Rotation paths and how fast each direction turns (deg/step)
Each turn is a multiple of 5 degrees from 10 to 175, or 0.
Each row of a path follows its step; steps can be skipped.
Rotation 1:
step 1: [-10  -4   1   7   5   0 -10  -8  -1   7   3  -5   9  -9  -9  -2 -12   5
 -11 -16   7   1  -3   6  -3   3   4  -3  11   3   1   6  17  -6   8  -9
 -14   0 -18  -4   1  -1  -2 -12   1   6   3  -2]
step 5: [  2  -3  -4  13 -13  -9   7  -8  -3 -14   7  -6 -15  -4  -8  -1   1   4
   7  13   7  -1  -8  -2   3   1   1   6 -12  -3   8  -2  -9   5   5   2
   8  -1  -2  -4 -11  -8  -2   4  22   1  -6 -10]
step 13: [  2  -1   4  16 -22  -2  -5   2  -1   1   7  -1  -5  -1  -2   3   4   2
  -1   2   3 -10  -6  -5 -13  -9 -12  -3   0   9   1  -2  11  -9  -8  -4
   8  -5  -2   8  -2  -2 -11  -7   4  -6  -4  23]
step 17: [ -3  -9   4   2   6  -8   9  -8   5 -13 -16  -3  -5  15  -3 -18   1   0
   6  -9  -5   1   0  -8   0 -11  -5   3   7 -12  -4   4   2  -4   7  -8
  -6  -7  -7  -9  -9   9   8  -5   0   8   9  -8]
step 19: [ 12  12   1   3   6  -6   0  -2  11   5   3   4  -4   2   2   2  -5   3
 -18   6   2  -7  -4   3  -3  -2   3   4   3   0  -5  -3   5  -1  -2  -3
  -2  -4 -11   2  14   6   0 -15   4  -1  11 -31]
step 20: [  4  16  -7   0  -2   0  -8  -1   0  19  -3   5  -2  -4 -14  12  10   1
 -12   7   5   3  -4   1  -5   1   1   8   7   0  -1 -14   6 -10  -5  -2
  -7  10  -2 -10  15   0   1 -10  -5  -8 -10   8]
step 24: [ -9   2  14   2   1  -1   0  -4  -1   3  -9  -7   9 -13 -10 -12   2   0
  25   3  -3  -5   3  11   3   9  10   7   2   2   7  17  -7   2  -5   0
  -3  -6  -1  -7 -11   3   3  -5   8  -5   3  -7]
step 26: [  1 -14   0  -6  16   1   4  -2   8  -4  -4   1   3  -3 -15   3   5 -11
  -2   0  -3   6  -5  -2   7   1 -12   5   0  10   9  -6  15  10  -4   9
  -4 -15   4  14  -1   5   4  -2  11   5   5 -15]
[-3 -1  3  1 -3  1  2 -6  4  3 -4  0 -1  1  1  2  1  4  0 -3 -1  2 -2  1
  0  3  1  0 -3 -1  2 -1 -1  4  0 -2 -4  2  0 -2  0 -1  0  2  1  0  3  2]	110
[-4 -4  1  2  1  3 -1 -2 -2 -4  3  0 -2  4 -2 -3 -6  0  1  2  2  1 -1  0
  1 -1 -1  0  0 -3 -2  0  0 -1 -1  1 -2  5  2 -2 -2 -3 -3 -1 -2  1  2  0]	65
[-2  5 -1  1 -1  1  1  0 -2 -3  5 -1  1 -2  0  0 -2  0 -3 -2 -1 -1 -4 -2
 -5  0 -1  3 -2  0  0  3 -1 -1 -1 -4  0  0  1  2  0 -1  2  3  5  4  4  0]	80
[-3  1  1  0  1 -2  3  0 -1  0  4 -2  0 -5  0  1  0 -1 -1  2  1  0  3 -1
  3  2 -1 -7  1  3  0 -3 -1  1  4  0 -3  0 -1 -3 -1  1 -3  4  0  2  2  0]	10
[ 0  0  1 -3 -2 -3  0 -3 -4  1 -1  0  4  2  7  1 -2 -3  0  3  2  1  0  3
 -1  0 -1  2 -2  4  0  2 -1 -4  0 -2 -1 -1  1 -2 -6 -1 -1  1  1  1 -2  2]	45
Rotation 2:
step 7: [  4   0  -2   3   7 -11  -6   3   5  -2  13   7  11   4  -4   2   0  -3
   3  -8   7  -2  -1  -2  -1  18   5  -5 -11   3  22 -10  12   3   1 -12
   9  -7  -2  -1   4  12  -7   6  12  -3   6   2]
step 9: [ -7  -5  -5   0  14   6 -21  -3   6  -5  -8   2  -5  11 -18  -4 -10  -7
  -7   5  -7  -6   7  10   8   3  -4   1   9  -7  -4   3  -8  -2  11   5
 -12  -5  -4   9   2   0   3   0  -1   3  -6  -9]
step 12: [  0  -4   2   2  11  -5   0   8  -2   1  14  13   9   4 -17   5  -7 -13
   2  -3  -2  -1   0   5   8  12   6  -7  -6   7   4  -7  -1   7  15  -5
 -20  -8   5   7   2   5   7   0   6  -6   3   1]
step 14: [  0   3  -2   6  13   2  -4  -4   7 -12  -7  -5 -10  16 -11  -8   9   0
  -6  -7  -5  -8  -5  14   1   4  -4  17   0 -16  -2   2  -1 -13   0  11
   5   2  -2   6   0  -6  -8   5  -4  -5  -9  -2]
step 15: [  8  -6  -3  11   2  -4  -9  -4  -5  -6  -6  10   0  -6 -17  -3  -5   0
   4   6  -7   3  13  -1   9  11 -10  -2   2  -2   3 -16   0  13   7  -4
 -14   6  -6  -6  -1   5 -18   3   3   1   4  -6]
step 16: [ 11   3  16   5  13 -11   0  -8  13  12   1   1  10   8   1   8   2   5
  -7   2   7   3   6  -7   3  -7   3 -14  -3   6   8  14  -1   4  -5  -5
   7  -4  -2  -7  -2  18 -10   0  -1  -3  -2  -8]
step 17: [ -9   0   9   3  20  -1   8   4   3  -5   8   5   5   9 -15   6   4  -9
  -7 -18   4 -11   2  -2  -1  -1   6   4  -7  -3  -6   2  -9  -2   6   0
  -2  -5   6  10  -2 -15   9   6  -3 -11   9  -4]
step 25: [  4 -10   3   9  17  -4  -7  -1  10 -10   5 -12  -6   1   2 -12   2 -11
  -2  -1   4  -9  -5  -4   3   0  -1 -13  -3   1   4   6 -12   1   2  -6
   4   4   3   6  -1   4  -7   7   3 -10  -5 -24]
[ 1  0  0  3 -2  2  1 -1 -2  4  1  0 -3  3 -1  1 -6  0  0  0 -7 -1  2  2
 -1 -1  1  1  3  2 -1 -3  1  2  4  1 -3 -1  2  0  3 -1 -1 -1  2  1 -1 -3]	120
[-1  0 -1  3 -1  0 -3 -1  1 -2 -1  2  3 -3  3 -4  2  0 -1  1 -1 -2  2 -2
 -4  2 -1  0 -4  3  1 -5 -2  4  1 -1 -2  4  1  3  1 -1  1  1  3 -4  4 -1]	140
[-1 -2  2 -3  1  4 -1  0  0 -1 -4  1 -1  0  0  1  2 -1  2 -3 -1 -4 -4 -6
  4  2 -3  1  0 -1  2 -1 -1 -2  6 -1  1 -2  1  2  2  0  1 -3  0 -2 -2 -3]	135
[ 1 -5  1 -1 -5 -3 -2  1  1 -2 -2  5  1  0 -2  0 -3  2 -1  0 -1 -2 -1  0
 -4  1 -2  0 -2 -1  2  2  1  1  1 -3  1 -3  5 -4 -3  1  1  1  2  5  0  2]	130
[ 2  0 -1 -1  0  0  4  4  2 -2  4 -1 -2  1  2 -3  2 -4  5  3 -1  0 -5  1
 -2  3 -2 -2  0  0 -2 -1  2  0  0 -1 -2 -1  5  1 -1  2  0  2  2 -2 -3  2]	55
Rotation 3:
step 1: [ -3 -14   4  -6   5  10   4  -3   3  -2   8  -1   1   6   8   8  -5   2
  -2 -16  -7   3  -1  16  -4 -11  -8  -6 -15   3 -10   2  -1  -4  11   8
   4  -4   7  21  -7   0   0  -4  -8  13   8  -3]
step 5: [ 16   1  -6  -5  -7  -7   7  10   1  18   4  -5  13   5   7   1 -22   7
   6   0  -6   7   8   9  -6   0  -1  10  -7   0   2  -6   5  -7   9  12
   4   1  -2  11   3   6   0  -2 -13   4   4   1]
step 18: [ -1 -10   7  -7  -3   2  -1  -4   4 -11   0  -6   6  -1   8   4  -8  19
   3  -6   0   4  -9  11   7  -1  -9  -2  -9   0   0 -11  13  -7   0  11
  13 -14   4  11 -18  -5   2   9   2   0   5  -6]
step 19: [ -3   4 -21  -5  -2  -3   6  10   6   1   3   1   3   4  -3  11  -8   3
  -4  -2   1  -3 -14  15  12 -11   1  -9 -13  -2  -5   2   0   1  -2  15
  -2 -13  -4   0  -1   1   5  14 -14  -4  10  -4]
step 20: [ 20   3  -9  -9 -12  -2   2   2  -2   1   5  -1   3  -8   9   1 -13   0
  -4   1  -7   3  -7  14  -3   8  -2 -13 -13   7  11   4  -5 -11  14   9
  11   4   0  -5   3  -3  -8   2  -4  -2  13  -8]
step 23: [  7  -3   0   0  -7  -3  -7  18  -1  -1   4   4 -10  -5   1   7  -7  14
  10   1  -5  -1 -14  16   3  -5 -10   7  -7   5  -2   4  -1 -22   3   9
  11   2  13  -2  -3   0  -3  -2  -2  -6  15   2]
step 25: [  8  14 -13   1  -5   1   4  17  -3   6  -1  -2  -4   0   2  -1 -21  -9
 -14  -8   2  -2 -17  11   8  -9   0  -9  -5  -4  -9   1   1  -1   9  10
  -5 -10  -3  -1   2 -13  -4   5 -10  -2   0   2]
step 26: [ 21   5 -10  -2 -15   9   4  10   1   8   1   3  -1 -10   3   6  -5  10
   0  -6   2  -3   2   4  -2   5  -3  -4  -4   3   3  -1   1 -16  20  -3
   8  -2   7   1   3  -8 -22  -8  -1  -1   5   1]
[-4  1  1  0 -1 -2  0  1  0 -5  1  3 -1  2  0 -2  3  2  3  3  3  3 -4  3
  1  0 -1 -1 -2 -3 -1 -2  6 -1 -2 -2  1 -1  2 -1  4  3  0  2  2  2  2  1]	70
[ 3  2 -2  6  2  1 -2 -2 -4 -1  1 -2 -1 -2  1  0  2  1  8  0  1 -2  1 -1
  2 -3 -1  1  0 -2  1  1  1  3  2 -1 -4 -2 -1  1  1 -2 -2  0  2  1 -3 -4]	20
[-2  2 -2  0  0  1 -4 -1  1  4  1  1 -2  1  1 -6  2 -2 -2 -1 -2  2 -1  1
 -1 -7  0 -5 -3  2  1  1 -1 -2  0 -3  0  0  0  0  0 -1  5 -1 -1  1 -1 -2]	135
[ 0  2 -3 -4 -1 -3  2  1 -3  4  0 -2  3 -1  0 -1  1 -1 -1  1  2 -1  0 -2
 -5  1 -2 -3 -2 -1  2 -3  0  1  1 -4 -1  0 -4 -1  3  1 -7 -1  2 -2 -2 -1]	65
[ 2  2  3 -1 -4  3  3  0  2 -2 -3  3 -1 -2 -2 -5 -1  0  0  1  0  1  4  0
  0  0  0 -1 -3 -1  1 -1 -3  3  2  1 -5 -3  0  3  4  0  0 -4 -1  2  4  1]	70
[-2  0 -1  3  2  1 -2 -1 -1 -4 -4 -1  1  5 -2  4 -4  0  1  3 -1  2 -2  1
  1  1  1 -4 -2  3  2 -2 -2  0  2 -4 -2 -2 -1  1 -2 -2 -1 -2  0 -4  2  3]	65
[ 4  0 -5  0  1 -4  1  0  4  2 -2  3 -2 -4 -1  1  6  1  2  2  1 -3 -2  1
  1  3  1 -4  0  1 -1  3  0 -1  1 -2 -2  0  0  2 -2  0  1 -1  0 -2  2  4]	110
